One turning vector, and how many ticks it has turned
The counts run from 0 to 701.
[130  84 156  88 116 106 148 168 138 120 142  66 109 123 169 113  62 136
 120 160 116 140 122 106 140 112 100 112 130 123 150 153  78  59  95 109
 121 125 157 156 138  92 148 129 153 122  97 107 139 150 123 138 117 129
 120  68  91 127 132  90 119 130  87 110 100 100 141 114 136 103]	366
[133 154 128 100 102 120 162 141 125  95 144  79 140  84 122 136 125 135
 141 159  95 126 130 123 135  94  75 122 161 167  86 136 124 125 109 130
 153 160 145 136  99 114 123 161 154 147 125 114 113 123 152 134  75 135
 145  94 107 131 163  89 178  94  71 145 108  90 138  94 128 164]	230
[157  78 113  79 134 117 151 160 103 130 145 104  88 134 145 119  95 102
 103 151 105 104 123 115 121 116 140 105  98 136 131 157  83  77  73 118
 140 129 182 155 144 125 131 135 140 133 117 102 131 147 134 135  97 133
 116  78  92 159 134  58  91  89  91  98 108 122 117  83 140 125]	441
[140  96 140  92 110 142 126 186 116 160 138 139 114 126 146 141 141  74
  94 151 103 116 126 112 176 111 110 193 110 131 100 152  87 119 179 120
 157 140 139 147 151 134 101 164 188 113 128 146  86 139 125  99  98 118
 126 131 129 178 107  90 135 131 117 104 144 117 115 120 120 105]	104
[126 104 123  68 143 142 135 161 136 135 146  74 143  93 135 144 114 107
 159 129 127  85 109 108 150 161 106 182 142 131  72 177  84 150 171 119
 139 121 129 162 165 102 133 168 175 123 120 102 125 172 132 131 144 141
 145  99 128 151 121 110 111 121 137 172 129 109 157 102 112 136]	299
[139 126 164  62 116 112 114 185 153 132 162 112 109 105 139 140 107  91
 150 135  96 136 117  81 129 166 102 143 128 132  86 164  92  84 141 101
 121 155 126 174 125 107  88 138 154 153 130 136 138 143 114 121 144 109
 132  60 164 148  92  70 135 104 123  85  98 133  99 103 132 105]	132
[130 100 112 101 134 133 154 166 143  95 122  60 139 117 120 136  86 121
 124 104 115 128 122 155 136 123  78 117 148 149 138 139 108  90  97 130
 160 125 150 129 139  93 102 158 143 144 141  77 147 146 140 174  68 137
 128  85  91 171 140  99  99 107  95 139 122  90 178 124  95 164]	369
[135  96 144  88 128 137 106 146 133 138 153 141  99 100 127 140 131  66
 124 179  83 129 111 120 170  91 119 135 143 144 122 148  72  94 127 105
 145 120 152 127 119 132 122 172 195 104 131 165 143 109  85 117  88 145
 113 116 104 136  89  97  99 117 113  93 122 145 151  96 163 103]	643
[145 128 105  95 155 178 123 157 128 127 151  85 147 102  97 142 146 109
 154 143  86  98 102 128 177 127  93 151 166 141  87 160  99 127 147 108
 181 137 147 123 152  95 136 183 183 110 116 121 141 145 112 149 121 162
 141 102 125 120 127 147 102  86 117 132 146 113 208 115 125 113]	475
[132 103 124  65 124 141 142 156 124 139 154 117 133 114 136 151 165 100
 105 176 107 103 130 123 178  69 116 169 129 149  98 150  66 102 150 114
 157 148 149 123 127 146 151 169 196 123 130 142 108 123 136 103  93 135
 144 133  84 160 125 110 131 145 110 124 141 118 139  91 145 101]	486
[135 108 145  83 135 128 131 152 137  99 175  63 135  99 158 125  67 147
 139 174 124 132 120 108 148 126  99 101 157 127 127 154  82  78  94 113
 126 119 147 139 136  84 160 150 161  99  98 113 132 141 143 149 135 142
 138  77  98  94 148 103 112 117  97 127 109 115 162  85 143 127]	700
[148 116 120 105 127 147 135 200 114 121 130 117 139 105 139 130 100  89
 112  97 136 109 104 123 148 180 116 157 126 123  89 161 135 155 152 121
 169 112 150 160 159  94  85 181 158 115 140  92 107 161 122 160 110 131
 116 110 136 177 104  89  79  95 129 140 136 118 139 109  84 150]	603
[113 116 147  74 119 127 149 127 118 135 147 103 142 117 142 124 139 122
 112 207 112 124 137 123 182  59  95 120 146 152 110 136  57  78 136 131
 126 146 170 130 114 140 157 170 171 127 105 135 103 133 153  94  72 146
 143 120  93 119 148  73 149 162  94 130 124 105 138 103 150 121]	487
[152 112 112 109 144 192 120 162 105 138 147 130 140 123 144 148 120  74
 125 157 108 110 121 128 180 115 109 158 126 100 104 160  78 131 174 121
 151 120 173 150 179  96 122 172 195  85 129 132 103 164 131 122 108 160
 138 137 132 150 138  98  82 126 136 130 153  95 166 122 124  99]	651
[139 104  99 102  96 102 146 168 112 127 123 101 138 122  97 113 140  98
  87 106 143 118 140 123 142  96  92 118 120 135 118 135 116 115 149 150
 169 135 125 125 110 107  79 177 188 134 130  95 121 126 140 123  40 121
 111 122 101 198 113 104 140  84  87 132 136 103  87 133  98 164]	508
[133 139 159 104  93 113 153 182 133  98 121  75 120  98 124 133  89 125
 159 139 106 139 113 125 119 153  70 139 136 163  86 142 144 115 140 118
 153 143 122 165  97 107 101 161 146 144 105 106 119 119 108 134  83 119
 125  63 144 148 129  89 171 101  83 110 115  84 137 113 127 156]	612
[153 102 113  92 168 165 133 175 124 161 146 127 132 146 129 134 145  76
 110 141 117 105 139 130 164 131 129 133 114  99 122 174  63 107 149 118
 144 131 173 154 182 102 113 162 186 111 126 111 137 160 138 123 129 153
 142 119 134 187 110  99  64 114 120 127 152 129 127 116 117 100]	346
[163 143 110 111 144 141 102 112 124 107 148 131 121 113 113 135 107  76
 119 149  93 139 149 129 160  82 112  95 142 111 130 150  88 121  99 126
 151 112 145 116 138 113  93 183 195 106 178 138 130 127 148 141  52 169
 122 116 110 175 146  93  88  66 111 133 126 119 125 106 126 160]	647
[131 130 153  84 146 156 117 121 131 119 170 140 142 114 151 138 108  88
 112 193 111 138 135 128 180  98 138  93 158 128 118 141  57  88 117 124
 122 126 192 145 152 132 137 167 171 106 133 136 123 138 149 113 115 166
 133 112 117 108 121  61  68 127 116 117 106 142 129  95 133 125]	88
[115 174 167 102 112 151 115 158 140  70 147 123 152  87 159 168  76  96
 152 159 108 192 135 105 165 117  89 145 168 133 110 146 101 119 141 111
 137 136 142 134 131 115 104 180 168 118 164 142 126 114 127 156  95 129
 125 103 151 130 139  55 103 144 124 113 122 117 144  92 114 149]	315
[170 114 137 116 104 149 121 189 109 129 134 148  98 126 140 137 124  64
 111 166  82 151 121 119 155 116 110 139 106 137 125 137 103  88 151 103
 156 141 165 149 116 114  91 163 170 105 125 159 117 108  76 106  81 139
 109 103 153 148 108  87 120 100  90  59 140 120 128 125 154 106]	261
[152 154 130 127 121 135 100 124 106 111 138 141 102 109 120 135 100  56
 134 153  75 151 129 123 168 101 109 108 146 131 103 140 108 127 118 118
 147 115 149 133 110 126  83 181 176 119 171 148 123 107 120 131  47 144
 102 111 135 147 132  72 111  73 104 112 120 126 123 115 139 154]	8
[132 148 128 121 103 131 145 126 110 100 131  99 139 112 132 136 107 114
 135 180  85 147 140 146 157  67  66 106 151 153 101 120  96 105 124 122
 151 157 163 114 100 122 119 167 153 141 126 127 103 123 158 124  43 140
 123 110 118 122 174  71 175 106  80 109 129  86 141 109 136 145]	564
[146 134 136 114 111 142 134 188 109 122 140 131 126 103 114 120 136  75
  90 127 132 147 127 121 144 130 130 133 121 140 118 147 135 129 178 144
 167 129 128 155 112 119  76 183 177 115 127 127 112  99  97 105  67 150
 125 116 143 189  91  84 132 100  89 115 143 116 103 125 121 172]	584
[139  83 112  69 155 117 128 147 125 127 156  71 122  90 129 108  81 120
 140 137 107  85 104 132 142 136 126 113 146 146 117 168  90  95  92 119
 135  93 147 137 142 103 160 161 180 119 124  91 153 151 115 138 109 161
 119  94  72 149 130 117  83 100 114 160 122 114 173 101 145 139]	218
[113 133 169  81 129 118  91 129 149 125 172 127 123 105 147 134  99  94
 161 196  93 143 134  98 169 104 104 106 162 126 109 157  59  88 142 109
 116 131 144 143 123 122 124 175 198 109 129 160 151 119 112 103 129 138
 126  94 128 106 117  82 118 143 125 116 100 146 137 108 149 120]	161
[165 130 122 137 126 162 142 193  99 126 148 119 130 121 150 123 102  79
 111 128 133 135 116 129 145 171 128 126 104 108 108 160 126 154 147 125
 145 121 168 182 163  99  89 158 154  95 127 106 101 157 114 137 115 156
 116  99 170 166 126  68  95  76 102 111 146 102 116 116 128 148]	195
[163 148 118  96 127 125 118 114 126  96 152 112 105  92 112 143  95  86
 146 138  80 139 139 119 146  91 116 106 151 135 112 151  96 122  86 106
 140 113 131 110 120 128 113 165 185 138 183 140 152 116 145 145  69 143
 125 103  94 171 138  75 115  75 115 142 103 124 106  79 135 158]	313
[168 108 107  99 121 137 133 162 104 133 177 120 127 118 118 113 141  98
  62 154 146 103 134 113 174 108 135  90 137 105 134 142  71 100 124 133
 168 128 160 127 149  94 138 156 192  64  96 137 125 138 135 123  98 156
 128 128  98 139 109 122  91  65  90 107 136 123 113 109 121 117]	654
[105 122 161  74 145 144 107 127 153 130 165 107 152 131 161 153 111 107
 141 182 112 145 142 110 188  86  97 125 167 115 121 145  42  82 148 118
 115 143 156 130 153 117 134 166 198 119 141 131 137 139 140 115 110 141
 134 116 110 120 124  82  93 169 136 130 123 126 154 115 121 103]	87
[168 106 118 101 139 171 148 201 128  95 127  99 124 109 122 152  93  88
 119 107 104 145 112 138 139 160 120 147 126 154 140 160 130 125 119 121
 157 111 149 153 140 113  97 165 150 130 150  94 144 122 105 163  83 145
 115  93 128 194 118  93  71 113 103 121 146 113 176 102 113 161]	445
[136 109 134  73 138 115 167 181 131 141 153  69 138 115 128 111 147 154
 113 155 140  94 125 120 133 154  97 114 118 145 101 166  87  73 148 129
 148 161 160 176 134  87 125 142 150 127  52  83 126 159 134 116 135 138
 166  77 138 135 108 103 146 106  71 116 124 101 135 129 119 127]	124
[165 128 114  84 130 148 121 145 112 103 194 111 128  92 123 143 133  95
  83 164 112 120 127 107 174 109 131 106 157 110 132 135  70  94  91 123
 167 129 155 117 146  97 145 154 186  83 132 144 140 119 143 136 119 154
 126 112  86 114 121 126  73  75 101 103 117 138 146  75 138 100]	320
[148  78 114  82 131 143 164 193 121 153 136  76 138 117 136 122 139 126
 121 129 122  91 110 135 158 154  87 166 118 137  82 158  97 107 160 122
 161 150 155 163 155  86 121 155 160 132  75  94 108 173 124 134 124 126
 145  94 134 156 119 120 130 107 106 119 144  88 159 124 109 110]	123
[126  83 135  37 134 103 135 159 140 131 142  96 103  99 121 126 116  93
 116 129 110  95 108 103 139 139 131 147 123 165  99 165  88  90 103 116
 132 108 121 150 123 149 127 163 166 156 149 111 142 135 128 131  94 114
 115 103  57 178  98  79 109 117 110 144  96 155 124  80 130 142]	691
